a = [[-6, -4, 4, -1, 42, 31, -11, 3, -27, 20, -8, 6, -24, -4, 0], [3, 1, -4, -2, 5, 16, -26, 3, -10, -9, -1, -3, 7, 1, -59], [-18, -8, -6, -5, 56, 45, -26, -11, -71, 20, -21, -19, -52, -12, -85], [-12, -4, -9, -3, 4, 1, -1, -15, -34, 1, -12, -24, -26, -8, -58], [-22, -9, 2, -1, 33, 5, 28, -17, -41, 31, -17, -13, -57, -12, 34], [12, 4, 1, -1, 13, 28, -39, 16, 5, -9, 6, 14, 24, 7, -42], [8, 2, 0, -2, 18, 31, -39, 13, -5, -6, 2, 10, 15, 4, -52], [-7, -3, -1, -1, 15, 9, 0, -5, -20, 9, -7, -6, -19, -4, -11]]
Rows and columns are counted from 0.
(0, 0)	-6
(5, 12)	24
(2, 1)	-8
(3, 11)	-24
(1, 0)	3
(4, 7)	-17
(6, 9)	-6
(1, 11)	-3
(2, 11)	-19
(1, 6)	-26
(0, 5)	31
(7, 9)	9
(1, 5)	16
(4, 10)	-17
(5, 14)	-42
(3, 7)	-15
(7, 14)	-11
(1, 14)	-59
(2, 3)	-5
(6, 10)	2
(1, 7)	3
(7, 0)	-7
(2, 14)	-85
(1, 9)	-9
(5, 7)	16
(0, 10)	-8
(4, 5)	5
(4, 0)	-22
(4, 11)	-13
(6, 13)	4
(6, 11)	10
(0, 2)	4
(4, 12)	-57
(6, 14)	-52

A =
[[-12   3  20  20 -50   0 -23 -40 -15]
 [ 17 -14  81  -1  14 -32  49  -8   5]
 [ 22  31 -25  20  35 -27 -38   9 -42]
 [ -3 -33  81  -8  22 -19  49 -11   5]
 [ 22  31 -26  20  35 -53 -52   9 -50]
 [ -7   2  22   0 -63 -12 -33 -36 -13]
 [  9  12  19   3 -42  12 -31 -37 -11]
 [ 14 -24  46   6 -48   3 -51 -38 -17]
 [  2  11  47  12 -63  12 -36 -35 -25]
 [ 20 -29 -18 -34 -35 -32 -28  -7  -9]
 [  4 -25  64 -10   5 -40  41   3  14]
 [ 15  -5  46  -8 -31  -6 -39 -33 -12]
 [ 19 -32  68 -13  26 -56  44   0  14]
 [ -2 -27  77   6   7 -25  39   4   8]]
A[0,-9] => -12
A[-3,-4] => -6
A[1,-9] => 17
A[10,1] => -25
A[13,-6] => 6
A[1,-3] => 49
A[-5,3] => -34
A[-10,-9] => 22
A[11] => [15, -5, 46, -8, -31, -6, -39, -33, -12]
A[-8,1] => 12
A[0,5] => 0
A[3,3] => -8
A[7] => [14, -24, 46, 6, -48, 3, -51, -38, -17]
A[-7,-3] => -51
A[-6,-1] => -25
A[-1,4] => 7
A[:, -7] => [20, 81, -25, 81, -26, 22, 19, 46, 47, -18, 64, 46, 68, 77]
A[-5,2] => -18
A[:, -4] => [0, -32, -27, -19, -53, -12, 12, 3, 12, -32, -40, -6, -56, -25]
A[12,4] => 26
A[12] => [19, -32, 68, -13, 26, -56, 44, 0, 14]
A[-10,-6] => 20
A[-12,-9] => 22
A[:, -6] => [20, -1, 20, -8, 20, 0, 3, 6, 12, -34, -10, -8, -13, 6]
A[4,-4] => -53
A[:, 6] => [-23, 49, -38, 49, -52, -33, -31, -51, -36, -28, 41, -39, 44, 39]
A[-6,1] => 11
A[9,-9] => 20
A[-14] => [-12, 3, 20, 20, -50, 0, -23, -40, -15]
A[-12,-8] => 31
A[-1,-8] => -27
A[:, 1] => [3, -14, 31, -33, 31, 2, 12, -24, 11, -29, -25, -5, -32, -27]
A[-3,1] => -5
A[11,-1] => -12
A[-13,2] => 81
